X: 3 groups of rows, each row roughly a mix of its group's hidden directions:
X (101 x 10):
[[ 12 -33   1  -1 -24  43  10  17  64   7]
 [-49  24 -22  15 -28  49  34 -10   1  -8]
 [ -6 -43  -9 -25 -15  46 -14  24  50   7]
 [-12  14  22   6   5 -77   5  25 -20  19]
 [-43  13  27 -12   3  26 -12 -32  55  22]
 [ 38 -22  25   8 -54   4 -32  25  16  27]
 [-46   4  30  11  11 -42  -3  50 -15  20]
 [-37 -38  15   5 -16 -25 -43  22 -22  38]
 [-18   8 -22   2 -37  59  24  12  39 -17]
 [-46  -7  19 -18  16  24 -23  54 -31  12]
 [-24  35  11 -10  42 -61  -3  -8 -21 -12]
 [-11  39  -5 -22  27  -8  -2 -21 -69 -14]
 [-43   9  -8  21  11 -34  -5 -18  58  29]
 [-28  21  16 -28  56 -18  -6   0 -50   0]
 [-21  23 -26  12 -21  71  10   8   6 -29]
 [ 28 -20  -2 -14 -31  31  20  55 -33 -22]
 [-37  28  35  11  26 -44 -31  17 -25  14]
 [ -1   3 -16  14 -33  46  13  42  45 -27]
 [-12  19  14  22   2 -14 -33 -75   5  11]
 [-29  -4  16 -13  11 -69  11  -1 -33  30]
 [ 29 -22  28 -18  10 -51 -23  46 -23   6]
 [-21  31  27  22   7 -48 -23 -24 -45  10]
 [-27  26   1   3  29 -12  17 -39 -59 -23]
 [  8 -14 -14 -27   1 -62  44   0 -35  -6]
 [-25  -9  11   1   2  13  26  62 -52  -3]
 [ 12 -36   3  17 -39  57  -1  39  17  -4]
 [ 51 -13  10  16 -25  42  -3   2  50 -16]
 [-57  42 -18   5   3 -23  -3  37  29  -9]
 [-33  34 -31  13  53   6  33   0  21 -21]
 [-20  -8 -36  11 -35  61  -1  11  29  20]
 [-20  12 -13   2  27  21 -21 -69  36  -3]
 [-22   3  18 -14  -7 -20  -8  51 -65   3]
 [ -5 -11  20  16  16 -43 -11 -48  31  44]
 [-32   9   7 -11  15   8 -12  38 -71  -8]
 [  2 -46 -11   1 -23  31 -10  29  52  30]
 [-30   8  24 -10 -19 -54  36  14 -40  17]
 [ 20 -47  -3 -25 -30  29 -10  39  39  15]
 [ 12  25 -22 -24   4  36  45   1 -11 -54]
 [ 19  -6  -2  16  -5 -11  -5 -25  78  26]
 [ -9   6  -7  22   1 -54   8  14  60  28]
 [-48  59   0   2  27  -2  -4  14  39   2]
 [  5  45  14  13  20 -49   0 -40 -35 -13]
 [  1 -15  22  37  -7  20 -20 -45  44  38]
 [ 57 -12 -15  -3 -33  10   7  43  39   2]
 [ 41 -50   4 -37  32 -23   2  10 -31  -6]
 [  6 -64  12 -11  -5  24 -26  36 -15  34]
 [ -7 -13 -27  -9 -31  64  23  33   1 -23]
 [-11  13  -8 -32   6 -27  11  48 -56 -24]
 [  9 -57  -6  -2 -26  44  -7  21  33  26]
 [-43   7   0  34 -11  28   5 -49  29  33]
 [-15   1  -7 -19  19  44  21  25 -55 -37]
 [-16  42   4  23  -5 -28  -8 -68   7  12]
 [-20 -37 -11 -16   1  42 -16  54 -29  18]
 [  6  16  20 -23   6 -48 -10  53 -41 -11]
 [ 53  19 -21   5  -9 -42  35 -28 -27  -9]
 [ 10   8   7 -27   9 -24  20  60 -44 -25]
 [  5  33 -18  43 -48  -1  17 -29 -30 -24]
 [-10 -10  -1 -43  22  45   3  40 -31 -33]
 [ 40   6  29  -9  37 -30   0 -46 -36  -3]
 [-61  28 -11  16  27 -11 -21 -36   1  27]
 [-14  31  20 -12  35 -47   2  33 -43  -8]
 [ 46 -19 -15 -14 -24  37  47 -14   6 -31]
 [  1  -6  27   3 -30   1 -58   6  55   9]
 [ 19  20 -25   8  -2 -13  22 -70 -16 -30]
 [ 28   4  12  17 -22 -31 -34 -28  51  31]
 [ 52 -64  -2 -22   2  27   7  -8   3   9]
 [-18  12  14 -25  25  -4   2  68 -30 -27]
 [ 46  10  -5  17   5   2  23   6  71  -7]
 [ 52 -12  -2   0  22 -24   8 -31  57  12]
 [ 30   8  26  -6  48 -57 -10 -28  -9   5]
 [-47 -15  -9 -12  -9  -1  15  27 -67  11]
 [-70   4  -2  30 -22   5  13  -5  26  33]
 [ 26  10 -30  -5  17  27  20 -63  26 -22]
 [-17  57  41  14  -5 -14  19  -8   3 -46]
 [ 39   1  17   7 -30   1   7  41  56 -24]
 [-10 -23 -22  23 -12  76 -11 -15  20   3]
 [ 51 -52 -10 -18  11  12   8  16  43  10]
 [ -4  19  -8 -30  40 -64  24  16 -15 -12]
 [ 23 -20 -27  14 -36  42   4 -42  40  -4]
 [-13  32 -21  12 -22  -8   9 -72  28   2]
 [ -8 -19   5 -40  15  46 -11  59  -1 -14]
 [-39  20 -14  22 -52  53   7   1   9  -4]
 [ 54 -44   3   3  -5   0   5 -19  53  17]
 [  7  15  -3  13 -29  13   4  52  57 -27]
 [  4  23  20  20  16 -42 -24 -55 -28  25]
 [-22  63 -24 -13  14 -31  21   1  23 -32]
 [-37  14   8 -10   6  -5  -2  44 -63 -25]
 [-11 -10   4 -21   5  10  17  80 -23 -14]
 [  7 -25   8  -2 -10  42  10  67  32 -10]
 [ -4 -43  15  -8 -15 -28  -6  66 -20  17]
 [-23 -21 -24  19 -19  77   1  -7   0   3]
 [-11  35 -21  42  10  12   1 -45  47 -15]
 [ 21 -25 -21 -64  38  27  11  -5 -18   3]
 [ 13 -26 -10 -11 -23  79  -4  10   5 -18]
 [ -3 -10 -38  35 -61  15  -4 -34   5  19]
 [ 36  12 -16  18 -24 -16  -4   3  73  -2]
 [-37 -17 -32  20   2  54  44   5   7 -15]
 [ -8  38  -3 -29  13 -57  13  31 -28 -24]
 [-26  35 -32 -20  41 -32   9 -42 -16  -7]
 [-19  17  17 -18  20 -55   0  -6 -58  15]
 [ 48 -33 -24  -4 -42  15  14   4  43  13]]

which group is each row in? (one row of each group first):
[-14 -36 -29 -30   6  56  33  11 -13 -21] | N
[ -4 -51   0  -2 -21  39 -14  39  33  29] | F
[-51  46   2  -6   7 -31  19 -23 -39   7] | K

[-41  -2  29 -20  27  42 -31  16 -40  -4] | N
[  4  26 -14  17  -3  18  16 -43  68  -9] | K
[ -2 -29 -31   8 -45  39   2 -16  48  19] | F
[ 15 -28 -30 -44  24 -37  23  15 -39 -15] | K
[-60  12  -9  22 -43  -2 -20 -15  30  23] | F
[  6 -13  15 -25  18   0  -1  -8 -81 -16] | F
[ 37 -20  -4  24 -49  -4  -9  -7  50  29] | N
[  3   0   7 -34  23 -11  17  56 -54 -10] | N
[ 45   5 -27  23 -34  34   6 -27  38 -19] | N
